Each row is where one point has got to under a steady rotation. How many steps took it there?
The counts run from 0 to 530.
[ 10   5  23  21  -2   9  15  10   3   2  18  -3   4   9   1  14  -9  -3
   1  -9  -6  19  20  -8 -13   1  -5   1  -2   5   6 -20   7] : 92
[  4  -2  22   4  -4  19  -7  10   2   6  -7 -29 -18  -2  -7  10 -15  -1
   3  19   3   6   8  11  15   5   4  -5   5   9   2  -7   6] : 477
[ -2  -4  -3 -13  -9  -5 -13 -11  -4  -4  -4   0 -13  18  -3  -7 -22  -4
  -6  -8  -6   5  -5   9 -10  -1 -25  -5  -7  -4   0  30  -8] : 136
[ 12 -16  -3   2  -9  15   2   1  12  -1  -6  -8  -9   2  -5  19  -2   7
   0 -13   2  27  -7  -8  -6  17  -8  -4  19 -13   0  17  12] : 5
[  4   0  -4  16  -7  -9  10   5 -16  13  15   8  -3   8   5 -10  11   6
  -1  -2   2  16  -7 -10 -25 -10   1   3  -5 -11  19   9  17] : 300
[ -4   1   7  19  -3  -4  24  14   0  -6  18  17   3  -3   9  -8  11  -4
   2 -15   8   9 -10 -14 -12 -14  12   7   3  -7  10  12   0] : 304
[ 13 -10   3   7  -3  -2  -4   3  13  11 -13   4 -16   6 -22 -13   5  13
 -15   2  -8 -24  -7  -9  -3 -16  -1   6   9  10  -5  -1   2] : 47
[  6   4  11  15 -21  13   6   4   9  18  -1   4  -8  -2 -18  13  -1  22
   0  -5   4   3  15   8 -28   8   5  -8   8   3   7   1  -4] : 194
[  8  -3   0   7   3  -6  11   8   5 -28  -5  16 -21   2   0  -1  -6 -13
 -10  -3   3 -23  -6 -11  -7 -19 -11   8   7  -9  -5   1  -8] : 41
[  7  -4   0   4 -19  -9 -17 -13  18   3  -3   2  -9 -13 -23   0   0   5
  -4 -13 -22   0   7   9  -7   3 -21 -11   9   3   4  13   1] : 130
[-13  -5  12  -1  -2   5  -6  17 -15   8   2 -16  -6  13  -2  -3  -1 -20
   4   6   0  15  -1   9  -2  -5   1  -3 -19  -2  24   3 -13] : 283
[ 14  -1  21  11  21  -5   3  12  19 -13   7 -10  -8   9  -1  10  -7 -18
   5   3  -5  -3  -4 -12  -2  -8  10  14  14 -12  -7 -12  -3] : 372
[ -5  -6   8  -2  -4  13   1   6  -5 -22  -3   1 -12  15   1  -2 -13 -12
 -11   1  -3 -11  -6   7   3   5 -19   8   9  11  -1  25 -25] : 141
[ 17  -2   3   4  -7   3  15  -5 -17  -9   2   5  -7  -6  -9  -9  -2 -21
  -1   8   1  -2 -20 -14  14 -17 -15  11  -8   2  18   8   1] : 431
[  7  -6  -4  20   2  14   7  10   6  -3  10   6  -9 -10   6  25  -6   3
   8 -12   8  12 -12  -3  17  13   2  -7  16  -3   4  18  12] : 207
[  5   6  14   6   4 -13 -19   8  16  23  -7  -3 -19 -14 -12 -11 -11  16
  -7  -2   8   0   7   5  -5  -2 -10   3   0  15 -13   4  -3] : 461
[ -3   4   6   5 -17  -7  13   8  -1   4   5  15   5   2 -19  12   7  -2
   6   7   1 -22   2   8   6 -24   0   2  15  -4   8   6  23] : 311
[  6   4   4  -1  -4  14 -10  -7  -1 -10   2   4 -17  17   4   6 -33   9
  -1  -6   9   1  -9   4  11   7  -7  -6  -3  14 -13  17   9] : 339
[  0  -3   9   4 -19  14   7   6  -8   5  10   8   2  -1  -7  18  -9   3
   7   9  -6  -1   9  16  18   6 -10   1  24   5   6  21  15] : 210
[  1   5   4  -5 -12 -11   4   3  -6 -13  -1   1 -10 -10 -26   1   1 -23
  -8   4   2   4  -5  -1  20  -6 -26   9   9  11   2 -10  17] : 228
[-21   0   0  -5  -7 -12  -7  -5  19 -24  -1  10   2   5 -18  10  -6 -10
   6 -15  11   1 -19  14   4  -4   6  -4   5  -3  -7  15  12] : 122
[  3  -6  18   6 -13  13  13   7  11   0 -11   6 -14   2  -7  22  -5  -3
   9  -3   7   4   9   4  -5 -16  20   4  -3 -22   3  -7 -12] : 188
[  2 -11  21  12   4  17   1   0   7   1   4 -23   3   0   5  -8  -4   5
   2   2   4  37   9  -4 -11   8   9  -2 -12   6  12   3   6] : 483
[  9  -8  11  -4  -9  10 -19  -1  -4  -6  -3 -12 -14  11  -4 -17  -4 -10
   0  13 -19   7  -3  -1  23 -10   1   6 -16   8  12   4   3] : 150
[-19 -27  13   9  13   7  -5  17   2   8  -7  -2 -22   5  -2   7 -12  -4
  -1  -5   5   2 -14   9  -9  10   2  -2   4  -5 -16   9 -18] : 470
[ 17 -12   5  12  -3   2  -8 -14   9   6  -9   4 -16  14  -4 -10  -6  10
  -3  -2 -15 -15  -8  -7 -14 -19   7  -9 -21  -3   4   4  -3] : 51
[  7  -6  -2   7  -5  -9   7 -14  16   3  -4   9   4   3 -10  13 -10  14
   2 -18   6  -1   7  -1  -6 -29  -3 -14 -12 -13   4   7  24] : 317
[  4  -3  -1   9 -15   7  -1   1   8  11   3  -5 -10  -5  19   0  -5  19
   4  -6   2  11   3   0  -9 -13   4 -12   0 -21  14  31   2] : 400
[-12 -18   5  11   1  -3   3   0   2   6  11  -2  14   5  -4  -3  -3  10
  -5 -16   0  24   3  -2   6  -5 -17 -14  -6  11   7  17  28] : 217
[-12  -6   1   8  -5   3 -14   6  -4  -8 -12  19 -22  15  -8  -5  -6   2
  -2  -3   7 -11  -9  17 -16   4  19  -3 -12   6  -9   5 -11] : 57
[-13   6   0   0  -4 -21  -3  11   2   2  18  -2  -2  26   5   1  -1   1
  -3 -16   2  18  -6 -10  -6 -11   3   2  13  -5   1   3  25] : 503
[  3  -6  14   8  -7   0  23   2  -1   0   5  -3   0 -15 -12  -9  15  -8
   3  -7  14  24 -24 -17 -10  -5   4  10   2  -5   7   0   5] : 102
[ -5  -8  28   1  12   7   2   4   8  -1  -3 -11  -6   1   3   2 -23  -8
   9   5  10   1  -4   9  -2  -8   0   4 -13  -4  -2  21 -28] : 468
[  3  -8  18  -6 -18  -4 -13 -13  12 -13  -9   1 -14   1 -12 -19  -2 -11
   9   9 -11  -3 -11   7   9 -16  20   7  -9  -8  -9   4   2] : 251
[  2   2  13   4  -3   5 -17   9  -9   7   4  13 -17   5  16   0 -20   4
   9  11   7  12  21  11  -3   0   0  10  -7  -7  -4  22  -8] : 72
[ -7   8   5   9  -4   9   3  11  13  -9  16  -3   7   8  17  11  -9   5
   8 -17   6   6   5   1   3  -5   5  -8   3  -6  15  34  -7] : 404
[  2  -3   6  13 -11  -8  15 -17  12   1  12  -6   9   1  -3  -3  -1  14
   0  -3  -1 -13  -7   4 -18 -16  -1 -22   7  -3   3  14  25] : 115
[  0 -12   0  -1 -24 -10   8  -1  14  -5 -11   6 -10  -4 -21  -5  12  -5
  -4 -18 -10   9  -5  -9  -5 -20   3  -2   0 -19  11   0  -4] : 516
[ -4   0  19  -4  22 -19  -5  10   2  -4   6 -16   1   5  -7 -19  -2 -21
   1  15  13   8  -6  -4  -4 -10  -9  20  -2   4  -1  11   1] : 366
[-29  13   4   0 -12 -17   9  19  -1  -8  11  -4  -5  14 -10  -3   6  -6
 -10 -11  10  -7  -8   3  -3 -17  -2  -4  18   5   4  -5  13] : 508
[  4   5  -2   9  -3 -19  -4  -1   9  -8   2  -3  -5  -7  -5 -28   8  -2
 -18 -14  -2   9   2 -15  -4 -22 -14  -2 -13   8  13  -1   9] : 33
